[[.04,-.53,-.03,-.26,-.29],
[.50,-.32,.22,-.02,-.21],
[.49,-.35,-.11,.15,-.11]]
|
[[-.53,-.03],
[-.32,.22]]

[[.22,-.13,-.10,-.05],
[-.09,-.35,-.02,-.29],
[.08,.06,-.03,-.08],
[-.17,-.39,.13,.02],
[.23,-.68,-.02,.13]]
|
[[-.13,-.10],
[-.35,-.02]]

[[.13,.02,-.03,.53],
[.54,-.15,-.45,-.05],
[.00,.15,-.34,.24],
[-.08,-.01,-.44,.02]]
|
[[.02,-.03],
[-.15,-.45]]

[[.54,-.45,.60,.39],
[.05,.36,-.29,.15],
[-.64,-.12,.18,-.54],
[-.05,-.34,-.02,.39]]
|
[[-.45,.60],
[.36,-.29]]

[[.63,.55,.30,.63,-.07],
[.41,-.51,-.51,-.67,-.52],
[-.56,.62,.38,.27,-.47],
[.60,.47,-.37,.36,-.65]]
|
[[.55,.30],
[-.51,-.51]]

[[-.02,-.42,.03,.23],
[-.02,.09,.10,.08],
[-.12,.45,-.53,-.34],
[-.70,-.27,.19,.19]]
|
[[-.42,.03],
[.09,.10]]

[[-.38,.07,-.19],
[.42,-.39,.62],
[-.06,-.18,.37],
[-.14,.48,-.68],
[-.22,.01,.32]]
|
[[.07,-.19],
[-.39,.62]]

[[.53,.64,.49],
[.45,.39,.03]]
|
[[.64,.49],
[.39,.03]]
